Each named move below is a turn or a mirror, shown by a few rows before and after it. Which moves, in which order, take the first row of each later pair to the second? The first pair is answered.
kera:
-0.14 +0.73 -1.40 -0.47 +0.17 +0.17 +0.90 -1.47 +0.22 -> +0.33 +0.07 -1.81 +0.29 +0.33 +0.91 +0.91 -0.09 +0.24
-0.55 +0.27 -0.22 -0.36 +0.28 +1.04 +0.81 +0.99 +0.64 -> -1.04 +0.84 +0.28 -1.14 +0.18 +0.33 +0.73 +0.11 +0.37
+0.32 -2.25 +1.66 +0.48 +0.60 -0.79 -2.55 +1.68 +0.68 -> -0.48 -1.41 +2.19 -0.83 +0.31 -1.69 -2.76 +0.19 +0.68
+0.94 +0.01 +2.08 +0.20 -1.54 -1.73 +2.70 -0.27 +0.91 -> +1.51 -0.50 +1.36 +1.11 -1.65 -1.11 +2.61 +1.00 +0.76
toz:
+0.62 +2.12 +0.44 +0.40 +0.01 -0.30 -1.63 +1.20 -0.91 -> +0.65 +1.93 +1.03 +0.50 -0.09 -0.95 -1.33 +1.06 -0.86
+0.79 +0.88 +2.40 -0.35 +0.67 -2.50 -0.07 -0.99 -0.24 -> -1.46 +1.73 +1.35 -1.18 +0.64 -2.14 -0.41 -1.61 +0.64
+0.33 -3.41 +0.78 -1.72 -1.00 -0.12 -0.76 -1.83 -0.08 -> -0.29 -3.21 +0.84 -1.85 -0.87 -0.45 -0.63 -1.86 +0.44
-0.61 -1.17 +0.35 -0.57 +0.43 +0.48 +0.30 -1.21 +0.47 -> -0.53 -1.22 +0.02 -0.59 +0.58 +0.75 +0.01 -1.03 +0.23
Fari:
+1.83 -0.39 -1.09 +0.29 +0.10 +0.98 +1.69 -0.71 -1.09 -> +1.90 -0.36 -0.40 +1.37 +0.65 +0.80 -0.44 +1.64 -0.96
+0.73 -2.23 +0.23 +1.48 +0.03 +0.12 +3.07 +1.17 +1.46 -> -0.90 +1.94 -1.11 +1.99 +0.65 +0.91 -0.55 +2.90 +1.08
-0.53 +1.72 -0.50 -1.38 -0.25 +0.61 -1.16 -0.75 -1.13 -> +1.10 -1.53 +0.90 -1.15 -0.77 -0.13 +0.54 -1.25 -0.58
nudap:
+0.13 -0.06 +2.79 +0.70 -0.27 -1.25 +1.93 -0.84 +0.16 -> -0.95 -1.28 +0.57 +2.04 -0.21 +1.08 +0.86 +2.47 +0.79
+1.98 -0.32 +0.02 +1.05 -0.05 -0.50 -0.98 +0.21 -0.93 -> +1.40 +0.29 -0.76 +1.04 +0.05 -0.09 -1.74 +0.72 -0.68
+0.86 -2.38 -1.20 -1.07 -0.60 +1.51 +0.18 -1.41 -1.07 -> -0.45 -0.90 -1.71 -1.29 -0.45 +1.80 -1.26 -1.15 -1.04
-1.24 -1.06 +0.37 -0.52 +0.96 -0.18 -0.42 -0.47 +0.97 -> -1.12 -0.83 +0.56 -0.76 +0.79 -0.33 -0.50 -0.57 +1.12
kog:
-0.24 -1.25 +1.29 +1.13 -1.18 -0.01 -0.34 +0.58 +1.02 -> -1.34 -0.80 +0.47 +0.70 -1.21 +0.64 -0.83 +0.52 +1.21
+0.48 -1.99 +2.94 -1.41 -0.43 -0.96 -2.67 -1.17 -0.76 -> -0.87 -0.75 +2.22 -1.15 -0.05 -0.51 -3.85 -0.12 -0.22
+0.78 +0.25 +1.76 -0.12 -0.29 -0.85 -0.77 +0.62 -0.71 -> -1.07 +0.86 +0.18 -0.67 -0.36 +0.59 -1.67 +0.47 -0.82
+0.14 +1.26 +0.12 -0.88 +0.63 +0.81 -2.53 -1.33 -3.33 -> +1.39 +0.29 +0.67 -1.02 +0.43 +0.52 -1.33 -1.93 -3.62
Now pairs of rows:
Each pair is 2 to 3 moves apart.
+2.13 -1.20 +1.54 +1.57 +0.17 -0.09 -2.36 +2.75 -1.00 -> -0.47 +1.47 +3.27 -0.35 +0.28 -3.07 -1.13 -0.54 +0.25
nudap, nudap, toz
+0.71 +1.82 +0.21 -1.15 -0.88 -0.55 -1.30 -1.42 -2.47 -> +1.86 -2.33 +0.25 +1.23 -0.80 -0.07 +0.80 +2.20 -0.26
Fari, toz, kera
-0.66 -1.05 -0.84 +0.20 +0.50 -0.47 +1.65 -0.32 +1.68 -> -0.35 +1.15 -0.91 -0.90 +0.39 -0.49 +0.45 -2.28 +0.01
nudap, toz, nudap
+1.55 -1.01 +0.33 +1.07 -0.38 +1.05 -0.33 +1.42 -0.66 -> +0.86 -2.34 +0.86 +0.12 -0.57 +0.62 +0.02 +0.60 -0.24
kera, nudap
+0.04 -0.40 -0.31 -1.42 -1.11 +0.97 -3.98 +1.79 -0.88 -> +2.71 -1.27 -1.25 -1.68 -1.42 +1.89 -0.38 -0.55 -1.94
Fari, toz, kera
+1.37 -0.04 -0.22 -0.02 -0.44 +0.11 +0.72 -0.96 -0.98 -> +0.62 -1.68 +0.75 -0.09 -0.50 -0.32 -0.36 -0.06 -0.35
nudap, kera, Fari
-2.51 -0.64 -0.07 -1.43 -0.76 -1.10 +3.22 -1.48 +2.04 -> -3.75 +0.89 -2.15 -0.66 -0.35 +0.51 +1.35 +0.49 +2.22
nudap, Fari, Fari
-3.25 +0.80 +1.44 +0.69 +0.34 -1.63 -0.40 +1.05 +2.83 -> -1.19 -3.76 -0.11 -0.44 -0.63 +1.03 +2.02 -1.10 +1.53
Fari, toz, Fari
+1.77 -0.42 -2.98 +0.37 -0.45 +3.21 -1.63 +0.19 -2.64 -> +3.65 -1.80 -1.45 +0.12 -0.69 +1.76 +0.19 -1.10 -2.83
nudap, kera, Fari
-1.13 -2.44 +0.73 +0.42 -0.46 +0.31 -0.49 +1.80 +0.17 -> +0.81 -2.02 -0.29 -0.15 -0.64 +0.83 +2.13 -0.53 -1.05
Fari, kog, kera
-2.45 -1.12 +0.52 -1.79 +1.14 +0.82 -1.09 -2.32 -1.46 -> -1.68 -1.18 -1.90 +0.07 +0.99 +2.82 -0.45 -0.19 -1.75
kera, Fari
+0.14 -0.54 -1.59 +2.43 +0.33 +1.48 +0.98 +2.89 +0.76 -> +0.23 +3.26 -0.65 +0.55 +0.34 -0.67 +2.41 -1.26 -0.49
toz, Fari, nudap
+0.12 +3.51 +0.88 +0.41 +0.56 -1.01 +0.30 +0.13 +0.08 -> +0.47 +2.08 -1.54 -0.54 +0.22 +1.82 -0.28 -1.22 -1.46
kog, toz
+0.16 -2.43 +1.70 +0.71 -0.10 -0.16 -2.36 +1.70 +0.14 -> -2.08 +0.63 -1.46 -1.23 -0.20 +1.67 -2.30 -1.10 -0.73
kog, toz, Fari
-0.46 -3.43 -2.07 -0.35 -0.51 +0.28 +2.59 -0.91 +0.05 -> -2.26 +2.37 -3.49 -0.16 +0.14 +0.66 -0.18 -0.47 -1.06
Fari, toz, Fari
-2.02 -0.48 -0.06 +0.48 +0.26 +0.36 -0.52 +1.91 +1.35 -> -1.38 +2.64 +0.60 +0.34 +0.26 -0.89 -0.55 +0.47 +0.36
nudap, kera, nudap
-0.93 +1.02 -1.54 -1.35 -0.03 +0.46 +1.57 -3.04 -0.08 -> -1.22 +3.48 -0.12 +0.90 +0.79 -1.20 -0.69 +0.59 +0.67
kog, kog
+2.84 +1.68 +0.57 +1.39 +1.22 -0.61 +1.84 +2.30 -0.24 -> +1.12 +3.30 +0.17 -1.10 +0.99 -1.20 +1.98 -1.68 -0.57
kog, nudap
+2.55 -0.50 +0.92 +0.31 -0.19 -0.05 +0.48 -1.44 -1.76 -> +1.09 +0.92 +2.18 -0.74 +0.04 -1.25 -0.92 -2.04 -1.24
nudap, kera, kog
+0.51 -2.56 +0.08 -0.24 +0.78 +1.15 -0.39 +1.57 +1.49 -> +1.85 +0.48 +1.45 -1.48 +0.65 -0.08 -1.23 -1.45 -0.61
nudap, toz, nudap
-1.97 +3.06 -1.40 -1.41 +0.53 +0.60 +0.18 -2.53 +0.21 -> +1.00 +1.86 -2.44 -0.33 +0.51 +2.95 -0.93 -1.03 -1.69
toz, kera
+0.15 -1.09 +1.77 -0.61 -0.58 -2.18 +2.30 -1.34 +1.02 -> -0.83 +2.47 -1.00 +1.71 +0.16 +0.17 -1.17 +2.68 +0.34
kera, Fari
